[[ 7.70  2.01  1.14  1.22  7.16  3.55  7.47  3.43]
 [-2.60 -0.20  2.42  1.81  1.42  2.27 -0.88  0.71]
 [ 7.82  2.08  1.10  1.19  7.22  3.54  7.57  3.45]]
|
[[ 7.82  2.08  1.10  1.19  7.22  3.54  7.57  3.45]
 [-2.60 -0.20  2.42  1.81  1.42  2.27 -0.88  0.71]
 [ 7.70  2.01  1.14  1.22  7.16  3.55  7.47  3.43]]

[[-1.84 -1.00  0.64 -2.01  1.43 -1.40 -1.09  2.12 -1.98  2.38 -0.56  2.49
   1.65  0.46  0.37]
 [-0.20 -4.13 -1.96 -0.41 -2.00 -0.73 -6.14  1.14 -0.68  2.70 -1.45  2.81
   0.59  2.45 -1.48]
 [ 1.38  3.25  1.86  2.38  1.41 -0.01  6.17 -1.06  2.09 -2.16  0.63 -1.91
   0.43 -2.26  1.02]
 [-0.79 -1.32 -0.20 -1.84  0.71 -0.99 -2.21  2.31 -1.51  2.46 -1.39  2.19
   1.41  1.36 -0.02]
 [ 1.05  1.55  1.95  3.59 -0.16 -2.37  6.11 -2.18  2.04 -2.26  1.46 -2.42
  -0.53 -3.04  1.01]
 [ 0.04 -0.56 -1.08  0.19 -1.46 -0.78 -0.92 -0.05  1.43 -0.30 -0.53 -0.87
  -0.92  0.79 -0.54]]
|
[[ 0.04 -0.56 -1.08  0.19 -1.46 -0.78 -0.92 -0.05  1.43 -0.30 -0.53 -0.87
  -0.92  0.79 -0.54]
 [ 1.05  1.55  1.95  3.59 -0.16 -2.37  6.11 -2.18  2.04 -2.26  1.46 -2.42
  -0.53 -3.04  1.01]
 [-0.79 -1.32 -0.20 -1.84  0.71 -0.99 -2.21  2.31 -1.51  2.46 -1.39  2.19
   1.41  1.36 -0.02]
 [ 1.38  3.25  1.86  2.38  1.41 -0.01  6.17 -1.06  2.09 -2.16  0.63 -1.91
   0.43 -2.26  1.02]
 [-0.20 -4.13 -1.96 -0.41 -2.00 -0.73 -6.14  1.14 -0.68  2.70 -1.45  2.81
   0.59  2.45 -1.48]
 [-1.84 -1.00  0.64 -2.01  1.43 -1.40 -1.09  2.12 -1.98  2.38 -0.56  2.49
   1.65  0.46  0.37]]

[[ 1.44  1.80  3.25 -4.41 -1.95]
 [-1.49  5.68 -4.36  7.80  2.21]
 [-6.73  4.53 -4.38 -0.03  4.23]
 [-3.47  1.46 -4.57  4.63  6.15]
 [ 0.88  7.92  1.74 -0.02 -2.22]]
|
[[ 0.88  7.92  1.74 -0.02 -2.22]
 [-3.47  1.46 -4.57  4.63  6.15]
 [-6.73  4.53 -4.38 -0.03  4.23]
 [-1.49  5.68 -4.36  7.80  2.21]
 [ 1.44  1.80  3.25 -4.41 -1.95]]

[[-0.95 -0.11  6.06  2.00  2.97  0.10  0.58 -0.36  2.33  1.92]
 [ 0.88  0.34  2.33  1.33 -2.34 -0.31 -0.34  0.19  2.38  0.39]
 [-0.26 -0.08  1.49 -0.51 -0.61  0.58  1.09 -0.10  3.25 -0.21]
 [ 0.91 -0.79  2.11 -0.74 -0.72  0.73 -1.20 -0.08 -1.06  1.77]
 [ 0.99  0.96  0.99  1.91  1.90  0.81 -0.83  0.23 -1.16 -1.55]
 [-1.15  0.74  4.46 -1.77 -2.21 -0.26  0.53  0.05  1.70 -1.41]
 [ 1.07  0.59  4.21 -4.55  0.91 -0.08 -0.78 -0.55 -2.15  4.41]
 [ 0.56  1.67 -3.90 -3.02 -3.14  0.34  0.36 -0.33 -1.54 -1.07]
 [ 1.29  1.14 -0.74 -0.11 -0.16  0.16  0.30 -0.91 -0.77  1.27]]
|
[[ 1.29  1.14 -0.74 -0.11 -0.16  0.16  0.30 -0.91 -0.77  1.27]
 [ 0.56  1.67 -3.90 -3.02 -3.14  0.34  0.36 -0.33 -1.54 -1.07]
 [ 1.07  0.59  4.21 -4.55  0.91 -0.08 -0.78 -0.55 -2.15  4.41]
 [-1.15  0.74  4.46 -1.77 -2.21 -0.26  0.53  0.05  1.70 -1.41]
 [ 0.99  0.96  0.99  1.91  1.90  0.81 -0.83  0.23 -1.16 -1.55]
 [ 0.91 -0.79  2.11 -0.74 -0.72  0.73 -1.20 -0.08 -1.06  1.77]
 [-0.26 -0.08  1.49 -0.51 -0.61  0.58  1.09 -0.10  3.25 -0.21]
 [ 0.88  0.34  2.33  1.33 -2.34 -0.31 -0.34  0.19  2.38  0.39]
 [-0.95 -0.11  6.06  2.00  2.97  0.10  0.58 -0.36  2.33  1.92]]

[[ 3.74  2.37  7.48  4.53  0.31 -1.46 -0.15]
 [ 6.69  2.27  5.01  5.85  1.73  1.94 -0.37]
 [ 3.26  2.36  6.70  4.02  0.60 -1.00  0.29]
 [ 6.06  2.01  4.49  5.37  1.31  1.47 -0.66]
 [ 3.77  2.52  7.54  4.66  0.26 -1.56 -0.19]]
|
[[ 3.77  2.52  7.54  4.66  0.26 -1.56 -0.19]
 [ 6.06  2.01  4.49  5.37  1.31  1.47 -0.66]
 [ 3.26  2.36  6.70  4.02  0.60 -1.00  0.29]
 [ 6.69  2.27  5.01  5.85  1.73  1.94 -0.37]
 [ 3.74  2.37  7.48  4.53  0.31 -1.46 -0.15]]

[[ 6.43  1.34 -5.23  0.99  0.81 -0.82 -0.94  0.02 -0.03 -1.05]
 [ 3.82 -2.33 -4.06  2.30  3.51  0.71 -0.10  3.94  1.77 -0.84]
 [ 2.66  0.42  3.00 -3.74  2.98 -1.94 -1.68  0.47  2.61 -4.65]
 [ 2.02 -1.94 -5.41  1.31  1.40 -2.95  4.58  1.63  1.24  0.61]]
|
[[ 2.02 -1.94 -5.41  1.31  1.40 -2.95  4.58  1.63  1.24  0.61]
 [ 2.66  0.42  3.00 -3.74  2.98 -1.94 -1.68  0.47  2.61 -4.65]
 [ 3.82 -2.33 -4.06  2.30  3.51  0.71 -0.10  3.94  1.77 -0.84]
 [ 6.43  1.34 -5.23  0.99  0.81 -0.82 -0.94  0.02 -0.03 -1.05]]
